(in the rows, 128 means zero)
Rotation paths and how fast each direction turns (degrees each step):
Each turn is a multiple of 5 degrees from 10 to 175, or 0.
Each row of a path follows its step; steps can be skipped.
Rotation 1:
step 0: [127 131 125 131 124 110 124 124 139 134 121 115 130 126 129 126 126 134
 132 130 132 129 116 132 130 129 132 130 130 133 126 122 118 138 129 135
 125 125 126 130 123 135 132 125 132 131 123 135 121 119 136 136 127]
step 1: [122 124 122 140 123 126 131 126 135 126 117 125 126 116 130 135 131 126
 125 130 132 131 128 126 124 139 133 123 134 130 134 124 125 132 120 138
 126 124 124 137 134 134 119 124 134 127 116 125 135 131 126 127 122]
step 3: [133 128 125 130 122 125 131 128 137 134 117 122 131 129 134 132 120 140
 135 126 127 130 125 145 129 130 122 126 128 131 126 122 120 136 118 142
 130 127 131 132 128 132 131 124 133 134 126 135 124 131 131 135 127]
step 4: [123 122 133 130 122 124 127 123 134 125 123 126 127 112 124 135 130 136
 132 119 136 123 127 123 129 137 129 131 128 123 126 127 125 127 123 141
 125 123 126 139 139 135 128 120 132 130 126 132 136 121 125 122 121]
step 5: [129 131 129 125 122 110 133 130 136 124 116 124 129 121 128 140 124 127
 132 126 125 133 123 126 123 131 131 125 125 135 120 138 125 130 131 138
 130 133 135 133 117 127 128 134 129 131 120 123 131 123 126 123 133]
step 6: [134 130 124 128 118 128 131 123 134 131 111 120 129 126 130 123 124 126
 129 126 130 120 128 138 123 130 123 129 131 127 132 130 125 136 129 143
 127 119 128 131 120 137 133 122 135 128 119 126 129 128 131 139 123]
step 9: [124 130 121 128 119 124 132 123 135 122 118 120 139 127 126 132 124 132
 130 132 129 130 130 140 124 136 129 125 127 127 136 126 130 128 124 140
 126 122 128 130 125 133 122 119 133 124 119 129 130 123 142 127 119]
step 10: [132 123 136 133 130 131 134 121 138 129 109 123 121 115 126 133 122 132
 134 130 125 128 119 123 131 130 126 130 121 130 128 127 130 126 122 135
 128 134 127 139 127 138 117 127 125 124 128 129 136 127 127 126 129]
step 11: [136 131 129 136 120 119 130 124 130 131 120 117 130 122 131 139 126 138
 134 122 127 131 133 136 128 132 132 129 133 126 116 133 123 137 127 138
 125 127 132 128 124 131 132 136 118 131 126 136 135 128 130 130 130]
Directions:
[128 128 129 128 129 125 127 128 130 125 130 129 130 129 129 129 129 127
 127 129 128 128 128 126 126 131 132 127 130 128 126 130 127 128 129 127
 128 125 127 128 130 126 126 128 128 131 126 128 131 128 128 128 128] -> 100
[128 129 130 125 130 128 127 132 127 126 128 127 126 126 128 128 127 127
 127 127 129 131 129 125 130 128 126 128 129 128 127 128 127 127 128 130
 127 130 128 128 126 128 126 130 124 128 126 130 129 128 127 129 127] -> 125
Rotation 2:
step 0: [130 142 131 136 123 133 128 123 134 129 125 120 128 124 127 135 131 125
 133 130 119 121 121 136 130 130 120 139 131 119 131 136 133 126 136 126
 126 124 133 129 126 129 127 138 123 131 138 123 122 130 127 132 137]
step 1: [121 125 125 133 136 132 132 129 125 134 126 123 124 120 134 132 135 133
 138 133 121 120 126 137 126 133 114 127 129 132 133 125 127 126 128 130
 133 128 130 128 125 131 129 128 115 130 133 122 120 128 140 116 126]
step 2: [126 134 132 128 126 116 123 126 123 132 128 120 117 130 125 129 135 133
 131 130 128 122 127 126 133 121 131 125 128 126 131 122 123 133 119 134
 125 129 123 129 136 136 128 132 117 124 119 124 118 124 136 113 128]
step 4: [123 132 125 132 131 129 135 132 127 127 118 138 122 130 126 127 124 145
 114 130 133 131 129 135 130 125 127 126 128 120 125 127 128 129 140 123
 133 141 121 126 126 132 131 126 119 132 132 128 131 132 129 124 127]
step 6: [132 132 132 124 120 129 121 133 127 128 138 118 128 121 128 130 124 126
 129 135 121 118 125 132 130 128 127 128 136 125 133 131 128 125 132 121
 131 133 126 136 120 127 127 107 124 138 127 127 125 129 120 129 131]
step 8: [123 143 119 125 121 122 137 139 126 142 131 132 127 131 123 128 130 123
 135 127 127 132 124 135 122 128 124 134 122 134 141 118 128 129 130 129
 130 124 127 130 135 128 125 131 122 124 127 122 121 133 128 129 131]
step 9: [127 128 119 134 125 117 125 132 125 136 124 135 130 136 135 135 130 131
 133 136 121 129 128 138 122 124 129 124 118 130 135 124 128 137 129 138
 132 131 124 133 131 124 135 118 127 135 120 131 130 123 135 126 130]
step 11: [134 134 130 125 128 128 136 124 127 130 125 126 135 133 131 121 120 121
 118 131 118 130 131 128 130 127 126 127 119 127 120 121 129 133 133 115
 130 139 131 128 128 130 133 126 125 127 125 124 121 143 124 135 121]
step 12: [129 125 129 122 129 127 118 128 119 124 124 126 124 131 132 128 128 123
 124 138 126 134 133 139 136 130 114 126 127 128 124 127 135 133 144 116
 133 130 127 133 132 135 123 124 128 128 125 128 128 124 125 138 133]
Directions:
[130 129 122 128 129 129 129 130 128 127 128 127 127 129 126 128 129 128
 129 128 129 129 127 130 127 126 124 127 128 127 127 129 128 130 130 128
 128 128 128 131 126 128 128 131 129 127 130 128 131 128 129 128 127] -> 90
Rotation 3:
step 1: [133 124 132 128 128 125 127 133 130 124 126 128 134 132 122 118 126 123
 131 134 124 121 121 128 129 130 124 132 126 140 132 125 130 128 131 132
 127 120 130 126 121 130 130 139 124 123 133 126 140 130 128 136 139]
step 2: [129 132 125 121 120 135 118 131 125 130 125 130 128 131 131 119 124 124
 122 134 133 124 128 125 131 129 117 128 124 120 133 132 127 128 122 131
 132 138 134 121 121 123 134 126 127 133 125 127 119 137 134 125 134]
step 3: [128 134 127 130 133 132 129 133 125 128 124 135 121 120 126 130 125 119
 136 133 128 116 129 125 127 127 129 129 124 132 131 131 130 132 135 134
 125 124 139 129 120 126 120 136 127 121 137 127 131 130 119 130 135]
step 4: [129 131 129 124 132 126 123 131 125 127 123 125 127 137 135 118 137 131
 129 134 130 123 132 129 129 136 126 126 123 135 137 130 126 126 119 129
 132 130 129 126 127 128 139 124 123 130 129 121 134 139 131 134 137]
step 5: [124 129 127 120 121 134 120 128 128 120 127 135 123 124 120 127 116 125
 127 134 125 124 129 126 123 131 123 129 120 129 136 128 127 130 130 125
 129 130 128 125 126 125 119 136 128 123 140 133 127 134 136 126 134]
step 7: [133 139 123 120 126 139 123 134 124 127 130 128 120 131 127 125 128 122
 131 137 126 124 123 120 120 133 131 124 124 124 140 133 123 128 130 125
 129 130 127 128 125 121 137 131 122 131 132 131 133 129 130 132 131]
step 9: [123 134 132 126 122 128 128 133 118 128 129 124 124 139 128 129 128 124
 129 128 129 120 125 124 124 125 126 129 123 122 133 131 124 131 133 124
 132 126 131 121 126 131 132 125 122 118 125 127 132 141 137 132 141]
step 10: [134 135 124 125 126 134 125 130 137 123 127 124 135 126 124 116 121 124
 129 136 132 125 123 123 134 131 125 134 124 132 127 129 127 128 132 128
 127 130 126 129 119 123 120 137 119 135 136 124 133 127 126 133 137]
step 11: [125 129 134 129 129 130 129 140 125 132 125 127 124 130 125 128 125 124
 120 130 130 118 134 122 127 136 124 126 119 122 133 137 123 129 125 135
 133 131 136 122 125 125 136 128 131 127 127 125 119 135 122 128 135]
Directions:
[126 126 130 129 127 128 127 126 127 127 130 126 130 130 126 127 124 128
 128 128 126 127 125 129 130 125 127 128 128 128 127 126 130 128 128 128
 128 130 128 127 127 129 128 128 128 127 129 128 129 129 133 128 128] -> 90
Rotation 4:
step 0: [127 132 120 130 134 130 123 127 128 132 135 131 128 128 130 130 124 124
 123 126 128 125 132 122 118 135 129 125 125 128 129 135 128 120 124 129
 124 133 126 120 136 131 133 137 132 123 139 137 126 134 144 126 135]
step 1: [126 126 130 128 118 128 126 123 127 119 117 130 123 122 124 127 120 125
 124 125 133 125 130 121 132 137 124 121 130 122 123 133 127 124 132 122
 125 122 127 124 125 122 133 118 125 129 124 120 120 120 126 118 124]
step 2: [135 122 126 127 133 130 132 137 130 119 126 121 129 133 131 129 138 130
 128 128 129 124 119 132 119 126 125 135 130 128 123 120 124 125 121 122
 139 132 128 133 139 131 123 116 126 123 129 127 126 135 124 126 120]
step 3: [123 131 135 128 128 128 124 134 141 133 131 134 129 137 129 129 129 141
 123 133 128 128 132 130 129 123 129 126 118 118 125 132 130 127 134 135
 132 134 129 126 118 131 123 137 136 131 127 131 127 123 119 128 126]
step 6: [125 125 131 130 132 128 130 128 131 131 122 126 119 125 123 139 129 122
 135 126 125 121 125 122 124 123 123 127 117 127 124 131 122 136 129 132
 132 135 119 124 135 115 124 119 126 130 125 131 128 123 136 132 134]
step 7: [124 128 123 129 136 135 125 136 124 125 127 128 122 125 120 118 124 144
 128 136 120 125 136 132 120 134 130 128 139 128 126 123 122 121 134 123
 125 134 124 126 123 131 133 128 123 125 125 127 126 129 127 132 128]
step 8: [130 129 120 133 125 127 126 116 130 126 134 124 137 130 131 134 135 127
 133 140 134 122 119 117 128 129 126 122 132 115 121 131 134 122 126 125
 130 126 135 135 124 134 132 128 128 124 132 131 128 124 123 131 127]
step 10: [128 123 135 119 127 129 128 130 124 129 131 123 135 120 132 135 128 133
 136 130 127 133 131 134 123 121 131 137 129 134 129 135 134 136 128 130
 127 131 122 116 131 137 126 125 140 127 132 133 127 122 129 121 129]
step 12: [125 126 125 136 116 129 128 123 122 128 119 127 132 127 113 128 125 128
 126 123 133 126 129 129 133 133 120 134 125 129 127 127 123 128 127 117
 126 136 127 131 134 132 126 128 122 121 130 140 132 131 129 136 119]
Directions:
[128 128 126 126 132 126 128 126 130 129 124 125 128 129 129 128 128 127
 128 128 129 128 129 130 128 127 131 127 129 130 128 126 127 126 127 127
 129 128 128 129 130 126 126 130 126 130 129 126 127 129 129 129 128] -> 155
[129 129 130 128 127 126 129 127 127 128 130 128 128 129 133 128 129 130
 127 128 128 130 127 128 128 127 128 130 131 126 126 128 128 130 131 128
 128 127 126 129 127 130 125 130 129 132 130 128 128 129 128 129 129] -> 65
Rotation 5:
step 0: [117 126 130 133 136 129 127 117 123 131 122 141 134 120 129 131 125 130
 126 135 125 123 124 128 122 127 125 124 136 122 127 130 119 139 131 122
 129 127 124 140 133 129 133 129 126 125 130 124 127 128 128 128 130]
step 1: [122 133 120 128 137 118 137 129 127 128 132 127 121 127 124 133 121 117
 127 131 130 126 122 121 132 123 133 120 127 135 125 131 121 126 134 123
 122 117 125 130 134 132 129 128 129 130 127 134 121 137 129 128 131]
step 3: [128 128 133 121 129 131 120 133 120 127 136 128 135 121 132 133 133 128
 122 133 130 123 118 121 123 125 125 123 131 129 120 130 126 130 127 121
 127 122 114 138 128 127 127 127 124 133 130 119 119 130 127 126 126]
step 4: [129 129 124 127 139 120 130 131 130 121 136 125 133 130 123 135 129 124
 128 135 128 129 123 130 125 123 125 124 115 121 132 138 124 124 133 124
 122 120 126 124 129 117 137 124 125 125 122 132 126 125 131 124 128]
step 5: [122 134 138 122 128 124 129 128 126 131 120 123 128 129 129 134 128 124
 122 126 129 131 127 130 118 134 124 126 129 119 132 134 120 125 135 122
 132 133 129 134 130 131 141 117 129 136 131 127 125 126 118 130 130]
step 6: [125 133 129 125 131 126 122 124 133 121 130 127 122 129 137 138 127 124
 130 130 118 117 125 126 128 125 128 124 136 119 128 133 117 127 123 116
 126 119 120 128 129 135 127 127 125 121 129 124 124 127 127 128 126]
step 8: [125 131 132 120 129 130 129 130 130 123 122 121 130 131 131 130 128 123
 121 127 132 119 132 129 128 127 123 123 124 128 121 137 133 140 139 125
 140 126 123 137 133 136 134 132 121 124 131 129 122 130 121 130 132]
step 10: [118 132 128 127 130 122 131 140 126 125 123 118 124 132 129 132 132 133
 128 137 134 130 126 123 114 125 126 132 127 127 132 133 131 127 130 132
 125 128 128 132 128 121 129 121 126 117 121 123 116 132 126 128 131]
step 11: [136 133 135 135 135 128 120 121 126 132 120 126 129 131 133 132 125 129
 122 138 127 116 126 121 125 130 124 123 123 123 122 139 129 125 128 127
 126 128 126 134 132 131 139 130 129 123 124 124 130 126 120 129 133]
Directions:
[129 127 130 131 127 129 127 126 129 127 128 125 128 128 127 130 129 131
 130 130 128 129 128 129 126 130 127 126 127 126 128 130 126 128 128 126
 125 130 130 128 126 128 129 126 131 128 127 127 128 131 129 129 126] -> 60
Rotation 6:
step 1: [116 135 129 125 131 124 122 124 129 123 132 132 129 131 126 115 128 127
 128 134 125 125 123 126 119 125 137 118 135 126 125 136 122 125 128 123
 128 132 123 127 138 137 130 128 126 130 127 134 120 136 134 133 129]
step 2: [127 131 135 127 139 127 119 128 126 129 136 128 125 125 131 116 129 135
 131 126 118 120 125 120 129 130 132 130 127 128 132 132 123 132 142 122
 130 122 124 134 133 132 134 131 127 118 125 134 134 134 133 130 125]
step 3: [124 130 129 129 128 136 112 132 127 128 128 121 129 126 130 117 138 126
 127 128 130 129 115 129 129 128 127 122 134 125 136 128 133 133 125 119
 129 132 131 130 130 140 136 130 130 120 132 134 132 133 130 122 123]
step 5: [128 127 129 123 125 132 115 134 126 124 133 120 123 130 130 125 131 129
 119 123 132 128 126 123 118 133 123 126 132 131 129 130 112 129 134 124
 128 125 121 128 126 130 134 131 130 129 126 120 120 133 134 119 119]
step 6: [128 131 127 123 129 133 122 122 124 132 123 122 123 132 117 123 121 130
 124 123 130 134 124 140 126 133 134 130 130 128 129 127 119 130 136 129
 128 128 131 133 131 136 140 125 134 129 127 131 125 143 133 120 128]
step 7: [135 137 140 130 128 132 133 125 126 138 136 118 130 129 129 118 134 136
 126 127 128 135 125 127 125 130 130 128 131 130 126 114 123 131 131 130
 127 133 117 129 126 135 135 126 125 129 124 127 126 138 128 122 126]
step 8: [122 142 127 128 118 127 123 128 128 133 131 117 128 133 127 125 134 135
 122 132 129 128 131 131 119 123 130 131 118 118 130 131 128 131 134 127
 132 131 128 132 132 133 136 125 117 132 126 130 121 128 125 118 123]
step 10: [126 130 131 122 133 123 126 123 128 128 126 120 131 125 132 117 128 132
 128 131 128 130 132 119 117 123 128 114 133 120 132 131 122 136 134 129
 137 132 129 130 132 130 135 126 123 128 125 129 129 131 140 121 137]
step 12: [128 134 135 126 126 126 123 128 134 129 136 119 129 127 124 114 131 136
 130 124 127 130 121 126 136 130 128 126 130 123 132 133 125 127 138 119
 130 123 126 127 133 134 126 136 123 120 135 133 135 123 140 126 125]
Directions:
[126 128 126 129 128 128 132 128 129 130 127 127 126 131 128 127 129 132
 126 126 128 128 132 128 127 128 129 127 127 128 128 126 129 128 130 130
 126 131 129 128 128 129 126 128 127 130 128 127 127 128 128 127 129] -> 35
Rotation 7:
step 1: [126 117 138 117 129 120 136 132 123 135 133 135 129 131 121 125 126 126
 122 124 126 127 137 126 123 125 127 129 132 130 117 130 127 131 131 133
 131 126 126 127 128 125 128 127 124 123 127 131 139 137 123 130 128]
step 2: [128 124 125 122 126 126 135 135 120 127 125 139 128 126 133 137 130 126
 117 128 124 130 134 127 126 128 128 143 130 130 119 125 124 130 133 131
 128 125 131 130 126 136 125 130 126 125 125 136 129 140 128 132 127]
step 3: [135 125 121 123 126 134 139 134 125 124 125 136 129 132 127 124 132 129
 126 132 134 121 138 126 126 126 127 140 125 127 122 132 132 139 125 127
 130 121 126 130 134 123 129 133 126 119 125 129 135 132 133 130 128]
step 4: [129 122 129 126 126 128 133 134 123 129 125 131 133 137 122 124 130 130
 124 130 132 134 134 122 125 126 119 139 126 125 130 133 116 134 123 127
 139 126 122 128 124 133 127 133 131 128 125 139 139 127 130 127 131]
step 5: [131 125 136 124 119 127 135 132 133 127 119 137 128 126 126 124 129 126
 122 128 130 129 132 125 128 124 131 139 129 128 130 136 122 130 131 124
 133 134 127 134 127 125 114 119 132 126 130 132 139 129 129 131 132]
step 6: [132 117 123 125 120 119 129 132 129 126 124 129 126 124 126 129 129 137
 124 133 125 130 132 130 131 119 129 132 120 119 126 131 123 135 134 126
 129 123 127 136 127 127 121 133 134 127 133 130 135 132 133 137 135]
step 8: [124 119 133 133 136 122 132 136 119 136 125 130 125 131 132 123 126 128
 130 121 132 128 130 132 123 121 132 137 122 126 123 135 130 131 130 133
 130 125 122 135 121 135 121 124 131 129 133 128 137 133 125 129 134]
step 11: [138 126 126 131 128 131 135 136 128 134 126 140 125 127 128 119 132 122
 119 126 134 134 133 129 122 123 131 138 122 122 123 130 125 137 123 127
 126 125 121 120 124 125 131 133 127 130 125 127 130 132 127 124 132]
step 12: [134 126 124 124 130 128 135 128 132 132 122 132 125 134 118 118 128 126
 127 122 127 139 137 130 122 125 122 140 122 132 119 127 122 131 133 123
 127 130 126 132 123 130 125 131 129 130 129 133 136 121 123 128 129]
Directions:
[125 128 127 128 131 127 127 129 128 132 129 127 127 127 130 130 125 126
 125 127 128 127 128 127 128 128 129 127 129 129 126 127 131 128 129 129
 130 128 126 128 129 129 127 130 129 126 126 126 129 129 129 127 128] -> 45
Rotation 8:
step 0: [132 128 129 135 139 123 123 125 122 120 137 125 130 121 139 124 126 135
 126 130 139 132 126 130 132 125 139 128 124 121 124 132 136 131 128 131
 123 130 138 130 139 132 121 123 133 133 132 138 127 127 138 128 134]
step 1: [131 128 135 130 121 120 132 127 122 120 124 124 131 120 137 124 126 125
 130 129 130 140 119 123 133 126 125 139 120 127 139 134 121 125 129 131
 135 125 135 125 130 136 127 125 130 126 133 134 124 139 136 120 133]
step 2: [129 125 125 121 131 125 124 132 122 118 127 124 135 137 131 117 124 125
 120 127 140 131 126 129 137 127 117 134 128 127 134 127 128 128 126 129
 124 132 118 136 134 130 129 119 121 117 131 136 120 132 124 121 129]
step 4: [128 126 124 131 127 134 128 120 131 120 136 129 133 125 129 128 124 130
 121 120 134 127 120 127 129 122 116 129 129 119 127 129 116 128 127 122
 139 123 132 136 132 130 133 132 144 123 136 130 127 121 134 127 136]
step 5: [128 124 119 123 133 123 130 128 125 123 136 132 130 117 124 123 134 135
 126 123 127 133 126 123 134 133 128 133 131 113 128 132 132 132 122 124
 125 129 130 132 137 132 126 135 126 122 146 136 131 126 129 122 121]
step 8: [134 127 127 133 140 134 129 127 122 134 137 124 132 130 130 120 131 130
 123 127 138 130 123 129 132 127 133 120 122 127 120 131 128 138 138 129
 123 126 133 132 139 132 121 127 132 130 133 142 126 121 123 134 126]
step 9: [130 135 133 137 123 125 129 129 122 129 126 116 128 122 125 129 135 132
 120 128 137 136 120 125 126 127 129 131 115 122 129 136 123 134 129 129
 139 125 145 130 129 131 125 127 131 130 131 136 129 128 137 125 131]
step 10: [123 130 121 127 134 129 125 137 118 120 120 127 134 123 127 119 131 128
 125 139 136 132 127 120 130 123 123 138 123 127 134 126 125 129 119 127
 126 130 128 139 126 138 126 124 128 123 130 144 126 134 129 123 130]
step 12: [134 123 129 133 129 131 133 120 130 129 129 126 134 126 141 125 121 127
 131 127 143 128 122 127 133 122 119 135 125 129 128 134 115 125 135 125
 140 126 124 128 130 128 127 127 142 125 128 129 122 131 131 120 132]
Directions:
[130 128 129 127 128 127 126 130 130 128 128 126 131 127 130 129 125 130
 129 128 127 128 129 128 125 126 128 129 128 127 128 127 129 129 128 129
 129 128 126 128 130 127 129 126 129 124 128 127 125 131 130 127 129] -> 35
[127 129 130 129 126 127 128 128 129 131 126 131 129 129 128 126 126 128
 130 128 130 127 128 129 131 128 126 127 128 129 128 127 126 129 128 128
 128 131 128 128 129 127 126 127 127 128 129 127 124 126 125 128 128] -> 80
